In the data rows, zero lies at 4.5, halfway between 4 and 5.
Here are some points:
[5 4 8 4 5 4 5 7 5 5 6 4 4 3 6 6 4 4 7 4 4]
[3 3 3 3 3 9 0 3 3 3 1 4 1 1 3 3 3 3 1 1 1]
[3 4 4 3 3 3 3 8 8 5 5 3 3 4 4 3 4 3 3 8 3]
[5 4 8 3 5 6 8 5 5 3 3 1 4 3 6 3 4 4 3 4 6]
[1 3 3 3 5 3 5 3 5 3 3 3 8 4 4 3 4 6 7 6 4]
[3 3 9 4 3 3 5 5 3 3 3 3 3 4 4 3 3 6 1 4 6]
[7 4 6 4 5 6 5 5 5 5 5 4 8 4 6 5 4 6 3 6 6]
[7 4 4 6 5 4 5 5 5 6 6 3 6 6 4 5 4 4 5 4 6]
[3 4 3 1 3 9 3 3 3 3 3 3 1 3 3 5 3 6 7 3 1]
[5 6 3 6 5 4 3 5 5 5 5 6 4 6 4 6 6 4 8 4 4]
[5 4 8 4 5 4 7 5 6 8 5 4 4 4 4 5 4 4 7 4 4]
[5 4 4 3 5 4 7 5 5 5 5 4 6 4 4 5 4 6 7 4 4]
[5 6 4 8 5 4 5 5 5 5 6 4 4 4 4 5 4 4 5 3 6]
[7 4 4 4 8 4 5 5 6 5 5 4 6 1 6 5 4 4 5 4 4]
[3 3 3 6 3 4 5 3 5 5 5 3 4 3 3 5 3 4 3 8 6]
[7 4 3 4 7 3 3 3 6 3 5 4 3 4 4 5 6 8 5 4 1]
[5 3 4 4 9 1 5 7 5 5 3 3 3 3 4 5 4 6 3 3 4]
[5 6 3 4 5 6 7 7 5 6 6 6 6 4 6 5 8 6 5 4 4]
[5 6 4 6 3 4 3 3 6 5 5 4 4 8 3 1 3 4 1 4 1]
[5 4 4 4 3 8 5 5 5 5 3 4 4 4 3 3 4 6 7 6 3]
[5 4 3 3 5 4 5 7 6 5 5 4 4 6 4 6 6 4 7 6 4]
[8 3 1 4 7 3 7 5 6 6 5 3 3 6 3 3 6 4 3 4 3]
[5 6 3 8 5 4 5 5 6 5 5 4 3 4 3 5 6 3 5 4 6]
[5 6 4 6 3 3 5 3 6 5 5 4 8 4 4 5 4 8 7 4 6]
[1 4 3 3 3 3 1 8 8 5 5 6 3 4 4 3 4 3 5 8 3]
[3 3 6 4 3 4 3 7 6 3 3 4 4 4 3 5 3 1 3 3 6]
[7 6 6 4 7 4 7 5 5 5 5 3 4 3 6 3 4 6 3 6 4]
Here are 16 more points, each followed by its number:
[5 4 4 4 5 4 7 5 5 8 5 6 4 4 4 6 4 4 8 4 4] 0
[5 6 6 4 5 3 3 5 5 5 5 4 8 6 4 5 4 6 5 4 4] 1
[5 3 6 3 3 8 3 8 3 5 1 4 6 4 4 6 4 4 5 6 3] 2
[7 8 4 6 7 4 3 5 5 5 6 4 4 6 3 6 4 4 7 4 4] 3
[5 4 4 4 5 4 5 5 5 5 5 6 4 8 4 8 4 4 7 3 3] 4
[3 3 1 3 3 1 7 3 3 5 5 4 8 4 0 3 3 6 7 4 3] 5
[7 4 3 6 7 6 5 3 3 1 5 4 6 3 4 5 4 8 3 1 4] 6
[5 6 4 6 7 4 5 3 6 5 5 4 4 6 4 5 4 6 3 4 4] 7
[5 4 4 3 5 6 5 7 5 6 5 4 4 6 6 6 4 6 5 4 4] 8
[3 6 3 1 5 4 3 7 1 6 5 6 4 4 8 3 3 6 3 3 3] 9
[5 4 4 4 5 4 8 5 6 6 6 6 4 4 6 5 6 4 7 4 4] 10
[7 6 3 4 5 3 3 7 5 3 6 4 6 4 4 5 4 6 3 4 6] 11
[7 6 6 6 5 8 7 5 6 5 5 8 6 4 4 6 8 4 5 4 6] 12
[8 4 6 3 5 6 1 5 5 5 6 6 3 3 6 8 3 3 3 3 3] 13
[3 4 3 3 5 8 7 5 1 6 6 6 3 3 4 3 3 4 5 3 8] 14
[3 9 4 6 5 3 3 3 5 1 3 3 3 3 3 3 4 3 5 3 4] 15
Which three of these numbered points are nearest to each point below by angle, seen from the average point of the first points? Their numbers follow each, nearest first.
[5 3 4 4 5 6 8 3 5 6 5 4 3 4 6 6 6 3 3 3 4] > 10 12 14
[7 4 6 6 5 6 5 5 5 6 5 8 6 4 3 5 4 4 5 4 6] > 12 0 13
[1 3 3 4 3 3 3 3 3 5 3 3 8 4 3 1 6 8 5 4 4] > 5 1 9
[7 3 3 4 8 3 5 3 6 5 5 4 3 6 4 3 6 6 3 6 3] > 7 6 3
[7 6 4 6 7 6 5 3 3 5 5 4 6 3 4 5 3 6 5 0 4] > 6 7 3
[3 4 3 3 5 4 5 7 3 5 3 6 4 4 8 3 3 4 5 3 4] > 9 14 8
[5 4 3 4 3 4 5 7 8 5 5 4 3 4 4 3 6 3 5 8 4] > 10 12 0
[3 3 3 3 3 1 5 3 3 3 3 3 9 3 3 3 3 4 5 3 6] > 5 1 15
[7 3 4 4 3 6 5 7 5 6 3 4 4 4 3 8 6 4 5 8 3] > 2 8 12
[5 4 6 3 3 4 5 7 3 3 3 3 4 3 3 5 4 4 5 8 4] > 2 5 11
[7 4 4 3 5 6 5 7 5 5 5 6 4 6 8 5 3 4 5 3 6] > 8 13 9
[3 4 9 1 7 4 5 3 3 3 5 3 4 3 6 3 4 4 3 6 3] > 9 13 15
[3 6 4 6 7 4 3 3 5 5 3 4 4 6 4 5 4 4 5 4 6] > 7 15 3
[7 4 6 6 5 6 3 5 3 5 6 6 3 4 6 6 4 4 5 4 4] > 13 12 3
[7 4 6 6 7 6 1 5 5 3 5 4 3 3 6 6 3 3 3 3 3] > 13 6 3
[5 4 4 6 5 4 3 5 5 5 1 6 4 6 6 6 4 4 8 3 3] > 4 0 3
[5 4 4 4 5 8 5 5 6 3 5 4 6 6 4 5 4 4 7 6 6] > 12 2 8
[7 4 4 6 7 6 3 5 5 3 6 8 3 4 6 8 4 3 3 4 3] > 13 4 12
[3 4 4 3 3 3 3 8 5 5 5 4 4 6 4 5 4 3 5 8 4] > 2 8 4
[3 4 3 1 3 3 5 3 1 3 3 1 8 3 3 3 4 3 7 4 8] > 5 14 15
[5 4 6 6 5 4 5 7 6 5 5 6 4 6 4 5 4 4 5 4 8] > 12 4 3
[5 3 6 6 7 8 3 5 5 5 5 6 1 3 6 6 4 3 3 3 3] > 13 12 8
[3 4 4 4 3 9 3 5 3 5 3 3 1 6 3 5 3 6 5 4 3] > 2 8 14
[9 4 3 3 3 3 5 3 5 5 5 3 3 3 3 6 4 3 5 3 3] > 13 0 4
[7 3 3 4 7 3 3 3 5 3 5 6 4 3 6 5 4 4 3 3 6] > 13 6 11
[5 4 4 6 7 4 5 5 6 5 5 1 4 6 6 6 6 4 5 4 4] > 7 3 4
[5 4 4 4 5 8 5 7 3 5 5 4 3 4 4 3 4 4 7 4 6] > 14 8 2
